168	678	870	596	669	284
The third entry from the left -> 870
The entry just left of 870?
A: 678

Questions about the matrix below. Rows and columns are numbered from 1.
1) Which number is the entry at row 3, column 3?
2) Which number is the entry at row 1, column 3?
3) Which number is the entry in the bottom-right corner?
4) Which number is the entry in the bottom-left corner?
5) Which number is the entry just right of -18?
6) Which number is the entry in row 1 and column 1?
7) Which number is the entry directly above the centre entry?
8) Which number is the largest entry?
[[-13  -4  -9 -33  -6 -26  -2   0 -29]
 [-21 -22 -16 -63   0 -57   1  -9 -61]
 [  0  -1  -2   0   0  -2  -1  -1   2]
 [-19 -27 -12 -63  -1 -57   3 -11 -58]
 [ -2  -4   0  -4  -6  -5   0  -1  -1]
 [-22 -21 -16 -67  -2 -58   0  -7 -63]
 [  1  -4   2  -2  -5  -1   0  -1   5]
 [-10   4  -9 -13  -9  -9  -5   3 -11]
 [  3  14  -1  24  -3  20  -7   5  21]
 [ -1  -6   0  -1  -4  -4   0  -3   0]
 [ -7  -1  -5 -11  -2 -12  -3  -1 -15]
 [ -6 -14  -5 -18  -3 -21   0  -7 -20]
 [-20 -24 -15 -68   3 -61   2  -9 -66]]
1) -2
2) -9
3) -66
4) -20
5) -3
6) -13
7) -2
8) 24

[[ -5  -6  27  10  29]
 [ -5  22  -1  21  15]
 [  0  -4   9  10  -5]
 [  0 -12  14  -1  11]
 [  1 -36 -20 -36  15]
 [  2 -33   2  -3  14]
 [ -4  14  -1  15   3]
 [ -5  -7   1  16  25]
 [-10  21 -23 -57  11]
 [ -1  27 -10   6  22]
 [  0  -3  -6  22  -8]
 [-10  10  -6 -13  -7]
 [  1  20 -19  -9  25]]
Indices start at 1.
The bottom-left entry -> 1
Give the bottom-right entry.
Answer: 25
Give the entry just right of the centre entry.
Answer: 15
Give the entry directly below the largest entry.
Answer: 15
The entry directly above the centre entry: 2
Give the entry in row 3 and column 1.
Answer: 0
The top-right entry is 29
Give the top-left entry.
Answer: -5
The entry in row 1 and column 2: -6
Give the entry at the centre.
Answer: -1
Give the entry just right of 16.
Answer: 25
The bottom entry of the column that holds the smallest entry is -9
The entry at row 1, column 3 -> 27
Give the entry at row 3, column 2.
Answer: -4
Give the entry just right of -23.
Answer: -57
Give the entry at row 2, column 1.
Answer: -5
Give the entry directly above the smallest entry.
Answer: 16
Give the entry in row 3 and column 3.
Answer: 9
Give the entry just left of the largest entry.
Answer: 10
Give the entry just right of the smallest entry.
Answer: 11
Give the entry just left of the centre entry.
Answer: 14
